[99, 136, 101, 73, 73, 132, 88, 81, 100, 102, 76, 110, 86, 116, 109, 163, 102, 149, 77, 97, 78, 105]
[96, 119, 105, 83, 75, 140, 100, 91, 87, 105, 84, 112, 79, 128, 111, 171, 94, 137, 75, 116, 93, 103]
[182, 150, 105, 212, 187, 210, 158, 88, 138, 186, 170, 124, 145, 137, 111, 171, 162, 195, 115, 120, 94, 147]
[139, 125, 151, 148, 168, 99, 160, 160, 151, 166, 167, 155, 152, 130, 133, 92, 151, 129, 166, 139, 155, 139]
[63, 86, 143, 39, 41, 60, 77, 164, 102, 58, 84, 109, 118, 132, 152, 125, 109, 54, 139, 161, 148, 114]
[66, 97, 134, 38, 37, 68, 93, 157, 97, 81, 92, 146, 100, 109, 131, 122, 97, 72, 142, 159, 148, 110]
[89, 135, 119, 113, 93, 141, 103, 97, 85, 86, 104, 84, 94, 148, 112, 169, 108, 123, 89, 91, 94, 134]
[127, 102, 98, 84, 86, 141, 91, 76, 86, 123, 78, 91, 81, 120, 105, 155, 105, 129, 74, 110, 95, 102]
[134, 129, 156, 144, 140, 115, 155, 169, 160, 144, 172, 139, 164, 122, 138, 88, 153, 126, 173, 148, 163, 147]
[107, 137, 107, 104, 85, 149, 91, 101, 87, 106, 80, 114, 95, 127, 111, 187, 106, 149, 65, 91, 78, 116]
[213, 164, 110, 204, 209, 203, 160, 88, 148, 197, 146, 122, 143, 138, 124, 148, 147, 192, 134, 90, 93, 145]
[143, 133, 128, 163, 161, 122, 161, 157, 151, 146, 157, 139, 157, 133, 128, 78, 146, 139, 182, 145, 157, 151]
[153, 112, 149, 142, 156, 129, 141, 164, 163, 160, 167, 150, 157, 133, 141, 81, 148, 115, 164, 147, 158, 145]
[185, 167, 132, 207, 226, 189, 153, 73, 135, 179, 175, 113, 141, 142, 116, 139, 153, 193, 107, 84, 93, 167]
[61, 100, 125, 29, 50, 62, 99, 153, 97, 67, 76, 127, 118, 131, 150, 115, 85, 74, 150, 149, 159, 104]
[179, 173, 118, 215, 203, 201, 155, 93, 136, 181, 164, 121, 135, 134, 108, 159, 141, 197, 112, 97, 106, 151]
[144, 139, 138, 145, 174, 94, 162, 159, 160, 149, 155, 173, 149, 114, 159, 90, 151, 122, 172, 145, 158, 131]
[108, 139, 104, 104, 79, 136, 109, 90, 87, 121, 86, 88, 98, 120, 111, 171, 105, 120, 89, 99, 84, 119]
[166, 155, 134, 216, 211, 203, 158, 75, 146, 181, 153, 121, 142, 123, 98, 159, 161, 194, 124, 98, 109, 142]
[163, 131, 136, 153, 168, 105, 151, 165, 169, 144, 164, 152, 163, 133, 137, 93, 154, 111, 162, 145, 166, 135]
[101, 122, 116, 103, 86, 162, 86, 71, 90, 95, 89, 94, 102, 122, 102, 173, 86, 131, 71, 106, 78, 127]
[55, 75, 146, 37, 30, 83, 81, 159, 115, 78, 78, 130, 109, 111, 145, 116, 96, 63, 135, 142, 148, 103]
[152, 140, 149, 153, 158, 113, 160, 162, 159, 127, 172, 146, 148, 117, 171, 101, 161, 113, 156, 142, 162, 137]
[102, 114, 105, 108, 93, 144, 94, 81, 102, 102, 91, 102, 93, 123, 123, 142, 101, 135, 82, 107, 70, 112]
[98, 137, 109, 97, 81, 153, 111, 80, 87, 114, 84, 91, 95, 135, 100, 175, 91, 153, 88, 109, 90, 117]
[156, 139, 152, 143, 155, 108, 166, 168, 160, 148, 175, 162, 147, 133, 141, 94, 142, 122, 161, 152, 174, 150]
[188, 154, 101, 207, 200, 209, 161, 91, 138, 187, 158, 126, 133, 132, 111, 143, 159, 182, 131, 100, 90, 156]
[63, 88, 119, 44, 49, 71, 86, 144, 113, 54, 91, 127, 91, 128, 145, 126, 96, 63, 122, 168, 150, 99]
[73, 96, 149, 30, 44, 67, 94, 166, 114, 67, 72, 116, 102, 138, 138, 121, 108, 67, 128, 173, 134, 101]
[152, 129, 148, 158, 171, 119, 155, 163, 184, 140, 172, 150, 154, 130, 141, 102, 162, 118, 171, 142, 158, 132]
[56, 89, 132, 50, 38, 46, 94, 157, 93, 54, 89, 131, 116, 122, 135, 107, 92, 64, 124, 155, 149, 99]

[140, 128, 148, 179, 172, 115, 167, 156, 166, 133, 163, 146, 143, 125, 156, 82, 136, 136, 167, 139, 166, 133] 1 1
[187, 153, 126, 206, 195, 203, 150, 89, 153, 182, 158, 116, 140, 125, 90, 147, 181, 171, 109, 103, 95, 142] 1 0
[141, 135, 157, 156, 163, 113, 146, 168, 169, 155, 163, 140, 159, 139, 134, 84, 140, 123, 175, 150, 163, 139] 1 1
[201, 161, 121, 216, 199, 199, 162, 96, 142, 190, 160, 127, 139, 119, 100, 149, 150, 195, 112, 94, 110, 139] 1 0
[157, 138, 130, 157, 172, 136, 164, 154, 166, 150, 152, 159, 158, 127, 139, 100, 150, 118, 166, 159, 158, 122] 1 1
[181, 156, 120, 220, 204, 216, 152, 111, 146, 179, 159, 140, 149, 146, 120, 159, 144, 196, 124, 108, 108, 154] 1 0
[194, 158, 116, 200, 203, 193, 153, 91, 154, 187, 158, 115, 151, 136, 110, 143, 162, 194, 126, 95, 77, 153] 1 0
[194, 170, 125, 221, 214, 208, 163, 81, 141, 181, 159, 130, 141, 137, 106, 142, 165, 179, 125, 92, 112, 151] 1 0
[136, 128, 139, 158, 177, 117, 152, 162, 172, 142, 166, 167, 161, 134, 138, 111, 147, 120, 160, 152, 172, 138] 1 1
[69, 87, 121, 46, 44, 52, 85, 142, 97, 85, 85, 126, 110, 116, 142, 122, 87, 62, 114, 170, 147, 96] 0 1
[153, 140, 148, 140, 164, 98, 170, 169, 159, 134, 160, 150, 163, 127, 162, 106, 142, 135, 172, 134, 166, 146] 1 1
[72, 95, 130, 20, 40, 60, 85, 161, 106, 70, 74, 130, 100, 118, 145, 118, 93, 62, 129, 155, 161, 108] 0 1
[142, 135, 139, 165, 163, 109, 164, 149, 157, 151, 169, 149, 146, 132, 153, 80, 142, 105, 173, 143, 165, 131] 1 1
[108, 130, 103, 100, 90, 148, 91, 88, 88, 99, 103, 99, 102, 123, 104, 178, 100, 133, 85, 120, 87, 121] 0 0
[203, 156, 125, 225, 191, 206, 161, 94, 143, 182, 165, 117, 138, 146, 130, 148, 158, 184, 122, 95, 99, 155] 1 0
[64, 97, 136, 44, 65, 43, 93, 155, 121, 84, 86, 133, 97, 121, 143, 106, 102, 72, 117, 156, 157, 105] 0 1
[198, 164, 122, 202, 196, 192, 167, 95, 145, 187, 174, 144, 148, 140, 108, 128, 139, 187, 121, 97, 105, 149] 1 0
[94, 128, 115, 91, 68, 157, 84, 100, 73, 96, 94, 109, 86, 147, 115, 172, 100, 146, 72, 101, 88, 105] 0 0
[197, 135, 124, 211, 210, 190, 155, 90, 135, 185, 162, 125, 157, 138, 117, 146, 155, 192, 124, 100, 86, 152] 1 0
[148, 136, 128, 157, 165, 106, 152, 174, 153, 152, 158, 150, 161, 116, 140, 84, 149, 136, 169, 158, 163, 136] 1 1
[60, 93, 126, 48, 52, 56, 75, 171, 95, 56, 76, 115, 115, 109, 145, 102, 125, 63, 115, 152, 153, 114] 0 1
[77, 91, 146, 53, 50, 65, 105, 148, 115, 69, 88, 115, 121, 138, 156, 115, 98, 75, 117, 146, 144, 102] 0 1
[147, 142, 150, 143, 161, 107, 160, 158, 155, 152, 162, 134, 142, 143, 135, 93, 153, 126, 164, 146, 171, 138] 1 1
[62, 100, 130, 32, 39, 54, 88, 161, 104, 73, 103, 133, 127, 112, 139, 109, 88, 63, 121, 145, 157, 111] 0 1
[135, 123, 152, 155, 178, 105, 149, 168, 161, 150, 153, 149, 155, 127, 139, 99, 153, 113, 175, 139, 174, 134] 1 1
[110, 135, 100, 107, 82, 139, 92, 80, 84, 104, 78, 121, 113, 115, 93, 166, 93, 142, 95, 114, 67, 120] 0 0
[101, 107, 117, 83, 83, 145, 94, 91, 82, 95, 87, 93, 101, 129, 98, 175, 104, 149, 77, 91, 76, 105] 0 0
[54, 113, 125, 48, 49, 66, 93, 173, 105, 70, 78, 128, 109, 115, 129, 125, 102, 75, 121, 159, 150, 98] 0 1
[143, 136, 142, 149, 164, 108, 156, 160, 154, 137, 167, 157, 138, 116, 158, 113, 147, 93, 154, 140, 169, 144] 1 1
